In the data rows, the value 128 means zero.
Here are some points, one per row:
118 185 129 151 116 142 101 120 157 97 163 159 150 75 127 70 82 141 140 83 80 130 146 158 151 142 134 114 76 151 127 121 142 196 131 82 215 193 75 98 140 123 195 111 162 133 136 118 132 124 120 188 160 155 133 107 147 159 158 145 94 105 131 122
108 109 171 105 129 138 114 93 122 117 147 135 77 129 93 160 195 62 138 73 117 84 120 151 127 83 107 108 131 96 129 108 96 145 103 170 170 169 168 48 142 173 237 111 128 104 147 133 101 130 104 85 178 197 119 123 132 84 89 124 108 116 194 134
122 112 165 176 135 104 123 116 114 95 126 81 148 104 112 137 134 84 147 103 129 194 144 118 143 39 161 184 104 154 52 85 137 159 157 131 137 105 82 119 96 161 127 133 97 121 160 153 88 70 110 68 187 127 137 107 98 104 126 137 146 72 148 102
85 114 129 141 107 106 143 115 124 104 109 183 148 137 162 173 179 115 226 116 27 117 143 134 116 149 167 173 156 94 116 107 148 174 112 128 132 148 188 156 165 172 94 150 171 145 194 104 107 88 128 112 132 67 133 140 123 98 101 133 66 86 86 170
155 124 162 146 112 130 144 186 130 128 114 125 97 128 102 20 158 142 117 138 110 148 107 145 199 137 136 86 94 214 90 161 143 121 104 93 81 99 212 155 134 123 163 124 126 104 91 165 104 111 102 105 119 108 142 97 162 83 71 81 177 174 65 131
104 106 138 174 113 176 110 112 157 95 162 160 133 153 79 148 93 106 130 107 67 123 81 146 125 111 140 118 53 176 177 157 174 155 47 194 60 76 95 121 127 149 106 98 109 119 142 166 150 128 96 103 123 85 133 121 136 25 178 96 91 187 136 129
144 71 111 110 134 138 139 150 155 77 155 70 98 164 129 101 38 110 121 154 133 94 143 137 152 101 139 126 90 107 139 103 135 128 62 115 114 199 96 111 125 155 70 112 103 135 65 114 122 145 117 131 86 153 111 81 139 93 105 93 141 131 133 93
128 95 162 124 95 86 107 72 162 118 127 110 85 134 121 138 134 153 81 100 70 138 146 28 184 206 140 112 120 144 154 151 97 135 81 176 47 143 143 151 168 137 139 142 106 132 128 151 100 44 122 108 145 121 131 133 84 134 184 109 135 143 169 120
133 118 133 157 129 116 167 134 158 115 158 176 116 122 154 167 86 97 116 79 70 118 110 128 107 148 94 122 142 117 164 130 124 73 104 77 60 93 205 171 158 132 147 120 139 155 109 121 203 78 75 125 161 132 97 115 130 41 183 78 104 107 204 115
126 122 122 123 143 105 92 149 78 106 83 120 159 108 60 106 133 119 101 96 19 111 139 119 110 101 149 141 168 102 137 138 139 125 99 168 76 90 120 141 137 101 133 157 133 119 176 156 120 121 170 151 123 166 134 69 184 154 113 130 107 94 126 152
166 189 112 82 118 137 138 153 84 129 151 139 123 102 130 137 165 119 159 125 108 146 162 141 110 82 95 112 106 87 184 115 118 174 122 143 99 137 113 92 125 118 150 135 147 107 99 104 121 183 69 176 180 121 158 149 48 136 143 73 132 121 75 70
175 107 62 107 82 109 109 140 119 87 153 50 145 151 158 148 158 87 198 92 126 137 108 97 114 144 133 157 176 153 170 132 120 177 102 103 103 114 127 152 112 177 161 143 129 142 131 154 64 171 139 79 167 110 113 112 154 126 114 130 117 160 152 154
59 130 116 115 110 124 122 82 133 117 182 97 77 100 133 180 103 187 104 97 156 114 105 113 73 132 105 103 80 115 136 109 154 99 131 165 175 94 186 128 130 131 120 153 147 150 192 164 137 141 125 142 96 119 167 129 98 69 146 119 160 103 151 144
105 99 166 182 100 161 150 90 124 158 133 119 163 141 153 32 133 125 142 155 127 122 120 137 138 159 111 140 188 112 149 97 113 119 110 168 98 168 141 115 154 132 147 135 91 110 134 142 115 114 190 136 139 50 139 157 175 79 87 46 128 189 90 91
103 168 154 45 168 109 137 100 143 116 157 121 148 98 128 139 116 76 91 145 114 108 85 138 133 92 112 119 100 95 97 137 124 130 162 87 133 150 121 140 166 140 178 174 140 131 149 179 81 124 151 70 105 95 100 167 101 143 182 143 92 189 116 126
133 119 101 111 120 101 85 119 112 137 91 117 104 121 200 135 143 142 158 73 100 148 69 157 76 93 182 125 152 170 119 112 193 41 76 156 141 172 98 108 100 133 156 96 120 192 130 160 122 152 132 121 149 126 154 167 91 191 111 138 112 134 196 132
101 102 144 155 182 163 111 129 180 140 181 119 172 140 127 121 132 160 135 110 80 126 135 110 112 133 75 120 153 67 159 141 83 131 132 144 132 137 105 77 101 152 92 126 181 123 69 155 93 159 102 48 121 165 134 184 134 166 122 149 140 127 134 125
152 108 143 109 135 157 107 105 154 120 201 147 168 123 82 141 81 160 129 117 204 155 107 147 88 153 122 181 157 114 106 139 144 189 108 155 120 175 186 155 183 150 104 154 141 106 109 141 106 107 102 183 140 212 108 134 83 81 180 89 107 192 162 80
161 157 155 151 120 102 78 115 185 119 99 113 154 137 128 86 119 111 99 130 190 96 114 97 81 111 160 117 155 94 116 146 137 177 125 157 111 162 63 174 139 122 192 127 149 73 154 106 199 149 101 94 136 137 132 106 103 108 40 125 112 66 83 163
121 139 52 79 167 130 107 96 73 170 168 145 106 115 90 64 141 94 105 100 109 136 146 70 157 105 168 130 135 156 119 170 110 139 122 173 103 157 121 142 177 124 112 132 155 169 120 168 97 100 103 72 127 143 130 112 184 127 77 44 124 167 136 138
66 98 93 141 145 88 109 137 138 134 176 170 160 121 122 135 194 134 171 100 103 87 85 119 150 124 85 114 71 149 121 132 115 140 97 153 71 193 132 191 121 104 109 185 123 158 130 190 124 161 122 120 220 135 125 76 117 118 97 141 103 109 139 136
140 112 115 102 99 129 151 133 88 122 122 171 148 127 152 122 119 147 94 151 126 106 160 113 159 132 74 146 128 142 107 106 134 165 125 123 118 117 91 60 149 139 141 132 115 171 156 172 144 172 69 137 113 173 141 178 174 77 96 172 123 139 96 77
117 131 44 105 136 161 119 123 203 152 86 115 149 119 63 130 181 83 128 128 93 137 155 70 169 19 99 145 97 140 125 178 116 156 179 126 133 132 115 145 164 174 149 37 129 111 206 108 106 192 173 156 121 166 144 140 116 255 29 130 135 162 149 108
163 183 159 165 146 148 166 64 133 93 109 160 125 108 82 154 141 152 92 112 177 113 140 109 118 119 138 126 98 159 156 180 88 126 102 146 110 160 176 103 162 114 120 92 168 182 108 137 95 142 173 70 167 145 117 134 145 141 98 153 85 117 113 101
128 124 77 157 131 144 83 96 141 74 138 155 99 71 113 192 49 122 227 144 124 141 158 139 165 96 118 122 135 72 140 135 144 147 114 128 102 113 123 152 139 106 170 160 105 168 107 152 80 126 126 113 138 180 142 163 91 118 92 82 127 123 146 155
168 111 95 171 113 159 153 122 168 94 156 187 141 170 110 173 189 168 47 112 95 105 130 130 164 139 177 115 185 113 115 93 192 157 139 146 159 111 77 135 212 89 148 107 127 76 112 171 116 78 160 98 151 90 119 87 159 103 119 105 110 118 113 138
128 148 155 158 104 88 106 112 139 96 151 199 93 104 86 81 131 104 130 122 160 146 130 91 153 128 162 149 232 142 176 120 112 90 120 56 118 153 138 131 102 124 110 123 119 88 162 107 144 155 127 85 117 147 132 105 106 145 144 157 105 148 104 138
105 160 130 170 134 151 170 146 129 160 131 121 140 147 106 237 124 89 182 109 106 147 143 137 128 172 152 148 83 137 116 78 135 120 102 124 167 139 79 120 140 114 142 204 107 133 141 74 133 187 67 112 160 179 103 126 126 164 140 112 83 89 102 157
136 131 159 111 108 101 107 65 103 142 129 133 125 140 122 108 169 132 200 100 94 133 139 143 147 201 164 135 123 113 128 123 127 155 116 91 62 61 153 134 151 70 139 104 134 160 117 151 163 169 138 103 65 149 125 110 92 102 92 128 90 163 208 99
101 78 124 116 139 127 164 142 104 130 118 133 144 135 123 116 78 103 143 104 181 137 164 111 143 138 121 146 87 131 143 127 138 152 134 157 96 149 138 131 127 90 132 53 187 102 105 157 123 92 137 166 138 133 96 143 94 112 165 175 147 209 61 154
201 121 185 113 108 133 116 105 57 132 145 113 141 84 169 99 83 185 154 84 147 111 115 99 196 89 103 114 134 152 134 157 108 143 87 144 126 120 147 86 138 183 126 113 126 146 75 119 150 161 127 157 96 94 98 81 125 125 124 99 139 106 166 189
128 167 107 163 155 110 134 121 151 119 149 111 167 137 140 111 158 123 130 151 192 107 106 121 173 163 116 132 89 130 123 144 157 109 109 122 113 125 129 67 153 125 109 112 123 126 90 133 74 106 103 217 126 154 123 151 168 38 207 167 92 68 188 139
205 106 61 122 103 112 67 129 120 122 145 178 162 109 84 74 103 164 174 81 67 107 151 134 127 135 88 165 58 127 122 157 128 78 126 163 170 152 173 123 100 111 132 142 54 104 188 118 109 151 140 92 148 115 137 102 130 79 161 126 109 157 112 161
156 123 156 145 143 131 94 89 100 109 169 92 159 110 131 172 95 101 110 129 93 154 156 125 199 111 131 136 149 160 170 167 116 84 113 148 175 170 151 134 146 119 123 80 160 75 153 212 144 170 157 141 97 175 130 171 127 60 106 128 120 144 85 93
These points spread out most along one direction. Take the direction at right angles to it along which they spread out most. Then take the direction at right angles to both along which they spread out most. Go by this last direction. How far along it is each point below, from 0 to 99? The average is 50, and the first point in the table lies past the average. One standard deviation of the points above along it is 16.
133 118 133 157 129 116 167 134 158 115 158 176 116 122 154 167 86 97 116 79 70 118 110 128 107 148 94 122 142 117 164 130 124 73 104 77 60 93 205 171 158 132 147 120 139 155 109 121 203 78 75 125 161 132 97 115 130 41 183 78 104 107 204 115 35
144 71 111 110 134 138 139 150 155 77 155 70 98 164 129 101 38 110 121 154 133 94 143 137 152 101 139 126 90 107 139 103 135 128 62 115 114 199 96 111 125 155 70 112 103 135 65 114 122 145 117 131 86 153 111 81 139 93 105 93 141 131 133 93 73
163 183 159 165 146 148 166 64 133 93 109 160 125 108 82 154 141 152 92 112 177 113 140 109 118 119 138 126 98 159 156 180 88 126 102 146 110 160 176 103 162 114 120 92 168 182 108 137 95 142 173 70 167 145 117 134 145 141 98 153 85 117 113 101 59
168 111 95 171 113 159 153 122 168 94 156 187 141 170 110 173 189 168 47 112 95 105 130 130 164 139 177 115 185 113 115 93 192 157 139 146 159 111 77 135 212 89 148 107 127 76 112 171 116 78 160 98 151 90 119 87 159 103 119 105 110 118 113 138 33
205 106 61 122 103 112 67 129 120 122 145 178 162 109 84 74 103 164 174 81 67 107 151 134 127 135 88 165 58 127 122 157 128 78 126 163 170 152 173 123 100 111 132 142 54 104 188 118 109 151 140 92 148 115 137 102 130 79 161 126 109 157 112 161 42
105 160 130 170 134 151 170 146 129 160 131 121 140 147 106 237 124 89 182 109 106 147 143 137 128 172 152 148 83 137 116 78 135 120 102 124 167 139 79 120 140 114 142 204 107 133 141 74 133 187 67 112 160 179 103 126 126 164 140 112 83 89 102 157 49
122 112 165 176 135 104 123 116 114 95 126 81 148 104 112 137 134 84 147 103 129 194 144 118 143 39 161 184 104 154 52 85 137 159 157 131 137 105 82 119 96 161 127 133 97 121 160 153 88 70 110 68 187 127 137 107 98 104 126 137 146 72 148 102 44
133 119 101 111 120 101 85 119 112 137 91 117 104 121 200 135 143 142 158 73 100 148 69 157 76 93 182 125 152 170 119 112 193 41 76 156 141 172 98 108 100 133 156 96 120 192 130 160 122 152 132 121 149 126 154 167 91 191 111 138 112 134 196 132 38
105 99 166 182 100 161 150 90 124 158 133 119 163 141 153 32 133 125 142 155 127 122 120 137 138 159 111 140 188 112 149 97 113 119 110 168 98 168 141 115 154 132 147 135 91 110 134 142 115 114 190 136 139 50 139 157 175 79 87 46 128 189 90 91 44
101 78 124 116 139 127 164 142 104 130 118 133 144 135 123 116 78 103 143 104 181 137 164 111 143 138 121 146 87 131 143 127 138 152 134 157 96 149 138 131 127 90 132 53 187 102 105 157 123 92 137 166 138 133 96 143 94 112 165 175 147 209 61 154 72
140 112 115 102 99 129 151 133 88 122 122 171 148 127 152 122 119 147 94 151 126 106 160 113 159 132 74 146 128 142 107 106 134 165 125 123 118 117 91 60 149 139 141 132 115 171 156 172 144 172 69 137 113 173 141 178 174 77 96 172 123 139 96 77 69
175 107 62 107 82 109 109 140 119 87 153 50 145 151 158 148 158 87 198 92 126 137 108 97 114 144 133 157 176 153 170 132 120 177 102 103 103 114 127 152 112 177 161 143 129 142 131 154 64 171 139 79 167 110 113 112 154 126 114 130 117 160 152 154 34
